a =
-2.640 -1.204 -2.628  1.173  2.670 -0.882 -4.079  1.389 -0.677  3.924  0.987  5.064 -1.303 -2.959  5.583
-1.474 -1.953 -1.886 -0.881  0.987  0.521 -2.667  0.339  0.371 -0.653 -0.882  1.646  1.789  0.884  2.696
 4.826  2.204 -2.612 -2.418  3.982  2.585 -4.126  0.345 -3.177  3.154 -1.952 -4.927  1.638 -2.842  2.879
-2.427  1.907 -1.225  2.173 -0.914  2.393  1.750  0.052 -1.993 -0.931 -1.693 -3.034 -1.331 -0.932  1.954
 0.545 -1.926  0.865 -1.717  1.665 -2.271  1.093  1.085  0.634  0.494  1.020  2.037 -0.895  0.747 -1.505
-0.970 -1.723  2.842 -2.218  3.104 -2.411 -0.795  2.056 -1.160  4.291  0.125 -4.100  0.209  1.607 -1.179
 5.480  3.212  5.243  3.868 -2.993 -1.822  3.745  0.018  1.422 -2.960 -1.798 -5.154 -0.395  2.285 -3.466
 2.261 -0.559  2.753  4.206 -2.794 -2.318  0.083  0.994  1.532 -2.926 -1.233 -4.626  2.142  2.172 -3.049
 2.574  0.706 -0.476 -2.323  2.830  1.139 -0.995  0.248 -2.828  1.872  2.059  2.014 -0.640  0.269  1.027
Indices start at 1.
(1, 1): -2.640
(4, 13): -1.331
(6, 12): -4.100
(8, 6): -2.318
(7, 8): 0.018
(7, 1): 5.480
(1, 9): -0.677
(9, 14): 0.269
(7, 2): 3.212
(5, 5): 1.665
(3, 6): 2.585
(2, 2): -1.953
(4, 15): 1.954
(8, 3): 2.753
(8, 13): 2.142
(7, 12): -5.154
(5, 10): 0.494
(9, 9): -2.828
(2, 5): 0.987
(9, 11): 2.059
(9, 10): 1.872
(9, 15): 1.027
(1, 2): -1.204
(6, 11): 0.125
(4, 7): 1.750
(5, 12): 2.037
(2, 8): 0.339
(6, 15): -1.179
(9, 3): -0.476
(6, 9): -1.160
(4, 1): -2.427
(9, 13): -0.640
(8, 2): -0.559
(2, 6): 0.521

data =
[[4284 4738 4020 5247 6255 6211 5592 2870 4834 3715 4300 2859 4849 3762]
 [7864 3293 3854 3518 4455 4434 5138 4445 5059 5525 2428 5065 5816 2171]
 [3719 6664 2862 3734 4005 3767 4078 3657 6293 5854 4113 4881 4076 6150]
 [4849 4738 4847 4167 4905 5767 4835 2082 5395 5196 2241 5249 3303 4293]
 [5038 5942 5509 1789 5130 6656 5743 4917 5059 2727 4300 2859 6976 3232]
 [4661 2330 5178 4815 1305 3767 6046 4287 4049 4044 5236 5617 3883 4823]
 [4661 1849 3027 4815 4005 3767 7106 4130 5283 5360 6172 5249 5236 5354]
 [4473 4497 4682 1357 6030 5767 5289 4917 5956 5525 4487 4146 6009 5089]
 [6168 4497 2531 3734 3330 2879 4381 4287 6069 4537 4300 2859 6589 6150]
 [4849 4738 4020 5247 5130 6656 4229 5232 4610 4537 4300 5249 4463 1110]]
Indices start at 1.
(1, 1) = 4284
(6, 7) = 6046
(1, 10) = 3715
(9, 3) = 2531
(8, 13) = 6009
(3, 14) = 6150
(6, 14) = 4823
(8, 1) = 4473
(10, 9) = 4610
(4, 4) = 4167
(7, 12) = 5249
(7, 11) = 6172
(7, 6) = 3767
(5, 12) = 2859
(6, 10) = 4044
(4, 9) = 5395
(8, 12) = 4146
(2, 6) = 4434
(6, 1) = 4661
(10, 10) = 4537
(10, 1) = 4849
(10, 12) = 5249
(6, 2) = 2330
(4, 12) = 5249
(8, 14) = 5089
(10, 8) = 5232
(3, 7) = 4078
(3, 6) = 3767
(9, 1) = 6168
(1, 4) = 5247
(7, 8) = 4130
(3, 8) = 3657
(2, 14) = 2171
(4, 8) = 2082
(3, 13) = 4076

M =
array([[ 0.410, -2.850, -0.192, -0.414,  3.857,  5.060,  3.792, -2.486,
         2.332, -0.427],
       [-1.264, -3.344,  0.511, -1.585,  3.192,  6.022,  2.524, -2.152,
         2.316,  0.539],
       [ 0.024, -2.800,  2.971, -0.052,  2.314,  1.410,  3.009, -3.628,
         3.721, -1.415],
       [ 1.914, -1.762,  2.956,  2.367,  1.723,  1.088,  3.533, -4.760,
         3.559, -0.846],
       [ 1.406, -1.847,  1.571,  0.825,  2.843,  1.809,  3.440, -2.551,
         4.384, -0.384],
       [ 0.028, -3.262, -0.542, -0.379,  3.883,  6.170,  4.155, -3.131,
         1.299, -0.519],
       [-0.419, -2.837,  2.766, -0.195,  1.913,  3.334,  2.608, -3.830,
         2.900, -0.131],
       [ 0.212, -2.835,  1.341, -0.947,  2.472,  4.573,  2.853, -2.338,
         3.174,  0.414],
       [ 1.028, -2.941,  0.634, -0.655,  2.903,  4.618,  3.805, -1.841,
         3.416,  0.161],
       [ 0.688, -3.134,  1.574, -0.453,  2.975,  3.382,  3.991, -2.795,
         3.219, -1.214]])
Rows and columns are counted from 1.
(1, 1): 0.410
(10, 5): 2.975
(9, 5): 2.903
(9, 10): 0.161
(4, 2): -1.762
(4, 8): -4.760
(2, 6): 6.022
(5, 4): 0.825
(5, 8): -2.551
(6, 8): -3.131
(2, 5): 3.192
(10, 1): 0.688
(4, 5): 1.723
(3, 7): 3.009
(9, 7): 3.805
(4, 1): 1.914
(3, 9): 3.721
(8, 10): 0.414
(7, 5): 1.913
(6, 5): 3.883
(9, 8): -1.841
(4, 3): 2.956
(6, 9): 1.299
(6, 4): -0.379
(8, 7): 2.853
(9, 9): 3.416
(3, 2): -2.800
(8, 6): 4.573
(7, 8): -3.830
(7, 9): 2.900

grid =
 0.511  -0.336  -6.094   1.920  -3.074   3.225
-0.569   1.358  -5.669   2.156  -2.767   3.232
Rows and columns are counted from 1.
(1, 1)	0.511
(2, 5)	-2.767
(1, 2)	-0.336
(1, 5)	-3.074
(1, 4)	1.920
(2, 4)	2.156
(2, 6)	3.232

X =
 3.404 -1.400  2.676 -3.148 -1.345 -0.268 -0.832
-2.200  2.082 -0.111 -3.207 -1.995 -3.755  1.404
 1.742  2.605  0.080 -2.487 -0.977  2.207  1.280
 0.584 -0.389 -0.334 -5.425  0.236  0.846 -0.342
Indices start at 1.
(1, 1): 3.404
(4, 4): -5.425
(2, 3): -0.111
(3, 3): 0.080
(3, 6): 2.207
(2, 5): -1.995
(4, 3): -0.334
(2, 1): -2.200
(4, 2): -0.389
(1, 7): -0.832
(3, 2): 2.605
(2, 2): 2.082
(1, 5): -1.345
(2, 6): -3.755
(4, 1): 0.584
(3, 1): 1.742
(3, 4): -2.487

B =
[[37, 27, 61, 92, 59, 47, 50, 55, 59, 72, 68, 70, 36, 38],
 [37, 68, 71, 57, 64, 52, 50, 50, 74, 52, 84, 55, 36, 28],
 [60, 62, 51, 52, 48, 78, 55, 86, 54, 37, 25, 65, 88, 58],
 [51, 78, 56, 87, 53, 37, 25, 66, 89, 57, 52, 50, 57, 58],
 [56, 83, 56, 37, 28, 63, 90, 60, 49, 52, 57, 55, 67, 68],
 [65, 88, 61, 52, 53, 58, 60, 71, 69, 72, 36, 40, 36, 48],
 [84, 57, 41, 27, 64, 93, 60, 50, 49, 57, 57, 70, 67, 68],
 [51, 52, 51, 77, 53, 83, 55, 40, 29, 62, 89, 60, 52, 53],
 [70, 73, 56, 62, 48, 52, 50, 76, 54, 87, 57, 40, 26, 63],
 [70, 57, 61, 52, 53, 47, 75, 55, 84, 57, 41, 25, 62, 88],
 [56, 37, 26, 62, 89, 58, 50, 50, 59, 57, 68, 70, 67, 33],
 [28, 62, 91, 57, 48, 52, 55, 55, 69, 67, 68, 35, 41, 38],
 [60, 52, 51, 47, 74, 52, 85, 55, 39, 27, 62, 90, 57, 48],
 [75, 52, 86, 57, 38, 27, 65, 91, 59, 52, 52, 55, 57, 68],
 [51, 47, 76, 52, 84, 52, 40, 25, 64, 92, 57, 50, 52, 58]]
Indices start at 1.
(1, 1): 37
(7, 12): 70
(11, 3): 26
(6, 10): 72
(3, 5): 48
(8, 7): 55
(12, 4): 57
(14, 12): 55
(2, 5): 64
(13, 10): 27
(13, 7): 85
(5, 4): 37
(3, 9): 54
(3, 2): 62
(4, 1): 51
(7, 14): 68
(13, 11): 62
(5, 9): 49
(11, 9): 59
(11, 1): 56
(5, 2): 83
(1, 11): 68
(15, 11): 57
(11, 10): 57
(15, 9): 64
(8, 3): 51
(9, 6): 52
(3, 13): 88
(4, 6): 37
(5, 13): 67
(12, 2): 62
(14, 4): 57
(3, 4): 52
(2, 11): 84
(7, 6): 93
(5, 14): 68
